Read these off the grid that follows.
1) Read off the top-left entry.
2) Read off the largest entry in the first row.
3) Read off the third entry on the diagonal from the top-right corner.
4) Read off the largest entry in the last column.
5) Read off the entry directly below 197.
6) Read off the last entry, reading row by row.
7) Read off the fifth entry, reading row by row.
8) Read off the smallest entry in the last row.
 42  141  107  150   55   49  103  119   74  120   78
208  116  147  108  189  197  140  139  183  137  175
 59  131  101  144   66   66  100  114   79  120   92
 56  143  114  149   59   56   99  123   86  124   86
 52  142  116  135   67   55  114  116   84  115   73
190  131  152  119  185  186  158  140  171  139  163
1) 42
2) 150
3) 79
4) 175
5) 66
6) 163
7) 55
8) 119
